Here is a table of points, one per row:
[-49 -20 23 17 -7 -10 -18 -48 15 -26 16 30 6 11 -8 9 4 -32 -6 3 0 12 -58 -65 50 5 -24 7 -6 43 -6 -14 -20 -6 -10 5 -41 -16 32]
[45 4 -26 -35 2 -16 7 -2 -10 32 17 9 10 -2 -37 -14 -10 66 13 3 -28 -22 -21 28 -4 -22 -20 -46 55 46 18 13 6 -71 2 0 4 29 20]
[43 -40 -9 22 -14 -34 5 17 -72 37 17 -25 8 -47 1 45 28 7 -56 -18 2 -17 62 -14 24 29 14 -10 71 13 15 30 -91 95 -19 38 10 26 40]
[-64 20 -28 -15 -24 -1 -26 -1 21 39 8 -4 7 8 -18 -6 -72 -5 37 16 18 -35 36 -23 -17 -4 44 17 -14 15 73 -17 34 -43 -12 21 21 16 -17]
[-19 -70 -20 19 -23 15 23 -33 15 -40 -16 39 36 21 34 -14 20 -25 -23 -10 12 -19 -16 11 2 -17 0 26 27 -19 -10 -52 -8 -30 -52 -27 -33 -12 15]
[-49 -32 -37 23 -26 -8 12 -28 4 -71 15 -4 20 12 12 -19 52 -2 -42 3 -22 13 26 -47 19 35 -14 -18 19 38 -19 -18 -32 18 -21 10 16 -15 6]
[-41 -24 41 -30 -10 12 26 -38 15 -21 3 31 36 -19 -7 11 12 -11 -8 -13 -6 -3 -42 -16 14 80 -43 13 -4 -53 1 -22 -2 -8 33 16 -19 -14 14]
[16 33 45 -21 -22 -35 -9 16 -7 19 28 1 -7 34 6 14 -6 -19 21 18 -20 -8 -11 -12 10 84 -13 -12 10 -76 -10 6 3 6 76 -27 -8 38 42]
[24 -16 -33 -37 -9 35 16 -6 -37 10 -11 -47 -28 -8 -25 -12 8 25 19 89 20 -1 -9 7 -11 9 -9 21 -49 18 -10 -1 12 -37 -40 10 32 -57 17]
[41 -34 -14 -5 -47 30 -15 28 5 -9 -11 -17 -13 4 -21 41 -2 33 32 87 -6 -20 -20 -10 -33 -25 -4 23 -19 40 -105 -55 34 22 -22 22 31 -21 -58]
[-15 -7 -13 -18 -35 50 -33 -20 49 27 -36 -3 6 -51 12 -28 -55 -3 11 -42 -3 -12 60 -20 -37 17 33 42 22 11 73 14 31 -15 -55 -14 21 10 -21]
[-33 -2 57 -28 11 18 13 -24 5 -46 6 24 33 7 -14 -13 18 -32 26 -20 0 -3 -12 -42 16 84 -17 3 -7 -41 -13 -32 -17 -14 45 34 -38 -12 5]
[-39 45 -25 -60 61 14 7 -19 22 22 33 -49 16 -17 -14 -20 -70 46 13 -45 8 7 32 0 -36 -50 0 24 3 -6 14 -31 -16 -7 -26 -12 -13 7 26]
[88 15 13 42 10 47 -99 -91 -2 40 39 21 -8 40 -18 -14 -9 3 -36 -21 29 -1 1 0 38 16 -19 -14 -15 -25 6 -120 2 52 30 56 7 -60 -81]
[-5 -24 5 -5 -63 14 -13 -38 53 48 -75 -52 -11 -53 -6 -36 -40 -4 8 -35 -5 77 61 9 25 -6 56 -19 -35 18 -5 65 32 21 61 -43 -90 0 -10]
[19 17 2 26 16 -32 -24 18 -52 57 9 9 32 8 26 -7 76 -2 -57 -6 1 -32 25 -59 18 -1 0 -3 26 35 -9 8 19 26 1 -24 -21 6 26]
[19 18 11 -7 21 -38 -4 19 -2 44 35 -4 13 -17 19 -17 17 -3 12 17 -47 -8 -29 -55 20 21 -20 3 17 -91 29 12 13 -6 63 -29 10 18 20]
[40 2 -7 -32 -14 -5 21 -1 -27 0 -25 -1 -99 17 -27 6 -36 3 -9 -3 17 -6 -22 12 -48 6 34 48 2 -26 -48 81 -24 -62 -31 8 -2 -97 -64]
[-37 58 -8 78 -8 -9 -7 -5 -9 -24 -2 -18 -7 16 -4 -32 -68 41 24 -35 31 12 36 48 7 -3 -4 38 24 23 11 -10 10 0 27 -13 -3 14 26]
[23 21 53 -23 13 -11 -1 24 -1 21 22 2 -9 31 22 5 9 -4 12 -12 -43 -30 -2 -20 8 66 -19 1 15 -52 -11 6 9 6 69 -26 0 39 20]
[33 -13 4 16 29 -18 -9 14 6 27 -4 -18 -17 55 47 -22 43 -34 19 21 -21 -11 6 29 12 -6 -20 -13 36 3 11 -4 -11 -15 -30 -32 -24 43 36]
[-14 57 -23 -22 34 26 -28 -79 56 -28 7 -32 -22 -5 -48 41 1 19 -68 87 26 -37 48 33 11 -25 13 27 46 -9 -50 64 23 27 9 21 11 -9 -11]
[2 41 -17 33 -14 -10 25 5 -33 -1 -40 9 -24 -27 46 -1 -16 32 30 15 21 -20 -5 17 -12 -19 2 -65 -49 -4 62 0 31 38 -27 -53 -10 0 17]
[-2 -13 -39 -3 5 19 -2 22 -99 -46 -8 3 0 10 -40 76 -24 20 32 25 8 -30 27 2 -30 -31 -1 -68 4 -17 55 27 35 -66 -8 22 -8 28 -42]
[32 -2 27 58 50 -59 3 -3 -34 21 -33 -8 0 16 -24 -32 -17 51 25 10 -16 -4 -12 53 1 -18 22 -34 39 13 -9 17 50 -7 -1 45 6 44 5]
[22 19 -24 27 14 33 110 -28 24 24 -6 86 5 -2 30 -4 -69 -56 -54 17 47 103 14 -22 54 -8 -7 0 -2 11 -15 -13 -38 44 16 68 103 -8 -6]
[-8 -49 8 40 -28 -20 25 37 -16 -6 51 -36 -11 14 81 18 -22 -24 11 -19 57 -46 -23 19 -41 3 30 -65 -6 -1 20 20 20 20 -49 51 -2 -8 -7]
[-27 -26 41 -23 51 13 36 -10 9 -31 -8 30 24 -6 1 -19 19 -4 9 -13 -12 14 -13 -36 4 71 -33 26 -10 -30 -3 -28 -9 -8 33 29 -38 3 -3]
[-28 8 -21 76 -38 58 61 -3 52 -26 20 -52 22 22 -4 -16 65 -22 -31 -89 30 35 -66 18 -37 -21 32 26 -40 11 -15 52 41 17 -14 35 -11 29 -7]
[28 2 -56 -4 15 -38 13 4 -10 47 21 24 -3 5 -75 -12 20 53 32 23 -21 9 -32 33 -36 3 16 -48 57 13 -23 -8 39 26 -11 12 -14 24 21]
[-47 11 29 -1 -21 5 -2 15 18 5 34 -1 -30 -35 -23 -24 -26 30 23 -22 25 7 49 11 -15 -44 -10 11 35 51 -20 -62 43 7 17 -5 -13 3 23]
[42 -28 6 23 -16 -57 18 14 10 35 34 -36 21 14 53 -46 22 -50 11 18 18 -35 -2 16 4 -25 -15 1 60 0 25 2 16 -18 -39 -14 0 22 17]
[18 -32 -27 -73 -5 31 -5 2 -96 -27 -46 -29 -60 9 -14 -39 -11 -11 -6 26 13 -10 -19 -3 -16 -20 7 14 -20 27 8 87 15 -19 74 57 35 -51 5]
[0 -54 -3 15 -46 32 80 14 -23 25 10 36 -27 0 -32 3 42 -14 -28 -40 6 127 86 -29 79 1 -11 -21 -49 4 -12 -12 -87 20 -44 25 90 17 -36]
[-26 1 21 34 -46 7 -60 29 24 9 -34 24 -17 -4 -67 -19 -8 -43 -73 -46 4 40 13 21 -92 -11 16 30 -24 25 -19 -46 -55 22 -3 -22 127 29 -12]
[78 19 4 -14 11 -9 -45 108 91 -39 32 22 -1 24 29 98 34 17 -23 20 0 62 6 -6 18 13 -21 34 -14 -6 80 1 -5 -22 7 47 -51 -72 56]
[35 -30 -81 -17 71 25 -4 6 3 -15 51 -27 -3 -4 -22 41 -25 4 51 54 15 -30 13 16 -7 -8 9 49 -75 14 -97 26 -6 -39 -11 -19 19 -12 -39]
[-45 -48 -45 12 -4 -30 -30 -30 2 -47 8 54 20 20 16 -13 18 -20 -23 -6 4 17 -1 -54 23 24 -13 20 -4 22 -19 -22 3 16 -9 10 -46 -6 13]
[37 -10 -16 -34 -7 21 36 28 -37 -27 -78 6 -15 -58 36 -35 -38 -3 16 -9 -32 -32 7 14 -13 -21 18 -57 -36 36 66 24 40 23 73 -58 -14 5 13]
[17 34 20 -24 20 -42 -18 25 -34 13 -2 0 8 70 37 -2 30 -48 15 -1 -39 -6 -8 28 35 -17 -14 10 19 -13 7 -8 1 20 -19 -45 -12 20 4]
[-1 54 13 41 -53 14 -48 -33 28 -18 -37 -46 34 -17 30 -53 -34 31 29 -41 -9 52 35 19 22 -24 38 -5 -3 3 4 23 -3 24 -19 -6 25 -12 12]
[5 37 -27 -23 -31 -26 28 41 -15 -1 -43 -9 -25 -50 11 -1 -3 15 22 -1 13 -39 3 27 9 26 -22 -39 -45 35 50 -25 44 30 -54 -27 -1 14 13]
[20 32 -10 19 11 4 -52 43 40 -34 -45 -4 -56 -32 -45 3 1 -22 106 -32 67 -24 -10 -24 -61 4 31 -43 60 -8 31 12 2 4 1 -66 48 -79 -49]
[26 4 -23 -74 66 -55 10 -6 -17 48 58 18 28 -25 -49 50 2 46 29 -38 28 -32 4 47 -1 -53 5 -22 20 14 -39 13 16 -29 10 -18 4 13 19]
[48 35 0 68 -7 -9 54 7 -6 -14 -32 -17 -35 -6 0 -5 -14 32 16 -18 -36 -36 -16 13 -7 -8 23 53 -38 -7 -75 38 30 -6 -29 51 24 -82 -37]
[12 37 45 -2 16 7 -25 21 -24 44 1 2 8 27 47 37 22 -68 24 13 -42 -18 -22 15 9 4 -10 -10 23 -9 -22 3 -15 -10 -2 -23 -32 34 35]
[-40 -20 9 4 -11 0 1 -32 13 -41 15 17 43 3 -15 8 22 -83 26 -4 -53 7 -15 9 37 -17 -44 16 2 -27 -5 -26 -3 -11 -23 10 -31 -32 10]
[3 35 9 -22 21 -8 -2 27 -19 16 82 -6 -9 42 81 107 23 31 -4 8 -61 54 10 -23 -22 -2 11 -23 27 -23 40 -2 54 -3 49 -54 13 -5 11]
[-107 -10 -25 -7 -17 21 0 116 7 98 -75 -78 11 -11 -17 -20 -46 24 5 -8 -18 15 -5 51 34 -12 27 -25 37 13 -6 -18 -41 -2 89 -36 -49 -44 -35]
[-21 22 -9 52 23 -25 -16 -100 52 12 -9 4 -54 -76 0 -6 27 -22 -55 33 -27 -14 44 45 -86 -14 7 16 -50 38 11 -83 -95 4 35 49 52 -16 -43]
[11 -34 14 22 9 19 11 -8 -58 8 -25 -26 -20 2 -33 15 -16 26 18 56 28 -31 11 9 -7 -15 16 19 -63 -4 -14 49 14 -34 -15 27 26 -67 35]
[17 8 18 7 12 -28 -12 21 -20 26 40 -14 -25 28 10 -10 16 -23 -65 -11 -41 -30 -5 -47 35 14 -32 -9 27 25 4 13 29 14 -5 -48 -27 20 10]
[-32 -10 45 34 10 52 24 -25 12 2 10 66 73 17 12 -8 3 -17 -4 26 6 45 -21 -11 -23 26 -97 6 -21 14 -18 112 -44 36 -15 5 34 9 -63]
[-28 -51 9 0 -49 5 59 6 45 -38 4 26 64 68 19 -41 40 -5 -1 -5 20 -37 9 -2 -61 -23 41 10 -44 2 7 -18 -20 4 -48 2 -23 -13 1]
[-4 36 0 12 -47 59 -52 -11 26 14 -33 -12 13 -53 22 -38 -8 21 29 -44 12 47 33 7 20 3 24 19 9 38 -14 -23 18 0 -33 -14 21 13 18]
[-44 -39 -24 -40 -46 35 36 -4 19 -28 32 51 -27 -13 20 -57 60 44 15 32 21 -46 -47 20 13 -40 19 71 -60 9 38 79 -51 -5 41 16 7 43 -56]
[12 69 -17 -24 29 7 3 45 3 -38 28 -13 10 -32 -30 14 -9 9 -45 9 57 -61 16 21 7 -13 8 -83 -41 -1 -12 1 10 -8 -23 -30 -13 36 -27]
[47 11 -35 -64 -12 -67 -13 -11 -29 14 -23 1 1 -13 -8 -6 -12 28 3 -17 6 15 -36 50 -31 -24 17 -48 60 -24 -29 19 11 -92 12 25 4 41 -4]
[-31 -37 34 -9 33 8 32 -26 22 -31 -36 15 17 3 7 9 22 39 5 -16 19 2 -24 -70 21 6 -62 25 4 -54 -5 -29 -20 -11 28 15 -19 2 9]
[22 -2 21 -16 34 -21 -12 4 -11 29 15 -31 -9 18 49 47 -3 26 -3 -4 -38 2 -6 -26 12 11 -14 -1 1 -72 12 -1 -4 -12 41 -32 -1 49 28]
[-19 -56 18 19 15 32 4 -34 9 -50 23 30 27 22 -16 -6 17 -41 9 -6 -31 10 -40 34 35 -4 5 23 1 -9 15 -33 -19 -6 -45 -23 -27 -18 29]
[-49 46 -1 -9 43 16 -89 30 45 -34 10 27 -12 -59 -12 -52 -19 34 -85 16 12 21 29 31 29 -18 32 6 -12 -31 -56 18 14 10 -52 -2 29 3 -27]
[32 13 36 -3 30 -15 -37 17 -14 25 12 0 -4 49 10 15 -13 -20 -34 -5 -36 -25 -39 -62 37 24 18 -27 12 25 5 11 -19 7 10 -43 -25 24 30]
[-42 -26 22 -34 10 11 -29 -32 23 -25 -23 33 20 38 2 32 12 -59 25 -32 -28 3 -47 15 26 -17 -55 12 -11 -22 -11 -30 -20 28 -19 36 -35 -11 18]
[36 25 1 44 -36 -29 -6 50 -36 -6 -16 -5 -18 -42 -64 17 -29 -41 -23 29 21 -9 -2 -10 -80 -29 0 -20 -14 15 12 -41 -30 49 -32 18 -42 65 -17]
[-25 -24 39 -27 42 -32 50 -44 9 -49 -14 -25 31 4 9 56 25 14 -3 16 17 64 -46 -27 27 33 15 58 13 -3 35 -44 0 -8 15 -12 -14 16 -25]
There is one direction along which these points spread out most. Take the direction at right angles to it along which they spread out most. Go by this last direction. For each point below, how far along it does it lie, from 0 to 99? 50 is the average, and the first point above lies past it. One standard deviation of the points above along it is 16.
[5 37 -27 -23 -31 -26 28 41 -15 -1 -43 -9 -25 -50 11 -1 -3 15 22 -1 13 -39 3 27 9 26 -22 -39 -45 35 50 -25 44 30 -54 -27 -1 14 13] 40
[78 19 4 -14 11 -9 -45 108 91 -39 32 22 -1 24 29 98 34 17 -23 20 0 62 6 -6 18 13 -21 34 -14 -6 80 1 -5 -22 7 47 -51 -72 56] 41
[-15 -7 -13 -18 -35 50 -33 -20 49 27 -36 -3 6 -51 12 -28 -55 -3 11 -42 -3 -12 60 -20 -37 17 33 42 22 11 73 14 31 -15 -55 -14 21 10 -21] 60
[28 2 -56 -4 15 -38 13 4 -10 47 21 24 -3 5 -75 -12 20 53 32 23 -21 9 -32 33 -36 3 16 -48 57 13 -23 -8 39 26 -11 12 -14 24 21] 33
[24 -16 -33 -37 -9 35 16 -6 -37 10 -11 -47 -28 -8 -25 -12 8 25 19 89 20 -1 -9 7 -11 9 -9 21 -49 18 -10 -1 12 -37 -40 10 32 -57 17] 55
[-5 -24 5 -5 -63 14 -13 -38 53 48 -75 -52 -11 -53 -6 -36 -40 -4 8 -35 -5 77 61 9 25 -6 56 -19 -35 18 -5 65 32 21 61 -43 -90 0 -10] 54
[88 15 13 42 10 47 -99 -91 -2 40 39 21 -8 40 -18 -14 -9 3 -36 -21 29 -1 1 0 38 16 -19 -14 -15 -25 6 -120 2 52 30 56 7 -60 -81] 66
[43 -40 -9 22 -14 -34 5 17 -72 37 17 -25 8 -47 1 45 28 7 -56 -18 2 -17 62 -14 24 29 14 -10 71 13 15 30 -91 95 -19 38 10 26 40] 45
[-49 -32 -37 23 -26 -8 12 -28 4 -71 15 -4 20 12 12 -19 52 -2 -42 3 -22 13 26 -47 19 35 -14 -18 19 38 -19 -18 -32 18 -21 10 16 -15 6] 69
[-1 54 13 41 -53 14 -48 -33 28 -18 -37 -46 34 -17 30 -53 -34 31 29 -41 -9 52 35 19 22 -24 38 -5 -3 3 4 23 -3 24 -19 -6 25 -12 12] 61
[-27 -26 41 -23 51 13 36 -10 9 -31 -8 30 24 -6 1 -19 19 -4 9 -13 -12 14 -13 -36 4 71 -33 26 -10 -30 -3 -28 -9 -8 33 29 -38 3 -3] 56
[32 13 36 -3 30 -15 -37 17 -14 25 12 0 -4 49 10 15 -13 -20 -34 -5 -36 -25 -39 -62 37 24 18 -27 12 25 5 11 -19 7 10 -43 -25 24 30] 30
[36 25 1 44 -36 -29 -6 50 -36 -6 -16 -5 -18 -42 -64 17 -29 -41 -23 29 21 -9 -2 -10 -80 -29 0 -20 -14 15 12 -41 -30 49 -32 18 -42 65 -17] 50
[41 -34 -14 -5 -47 30 -15 28 5 -9 -11 -17 -13 4 -21 41 -2 33 32 87 -6 -20 -20 -10 -33 -25 -4 23 -19 40 -105 -55 34 22 -22 22 31 -21 -58] 60
[16 33 45 -21 -22 -35 -9 16 -7 19 28 1 -7 34 6 14 -6 -19 21 18 -20 -8 -11 -12 10 84 -13 -12 10 -76 -10 6 3 6 76 -27 -8 38 42] 26
[19 18 11 -7 21 -38 -4 19 -2 44 35 -4 13 -17 19 -17 17 -3 12 17 -47 -8 -29 -55 20 21 -20 3 17 -91 29 12 13 -6 63 -29 10 18 20] 26
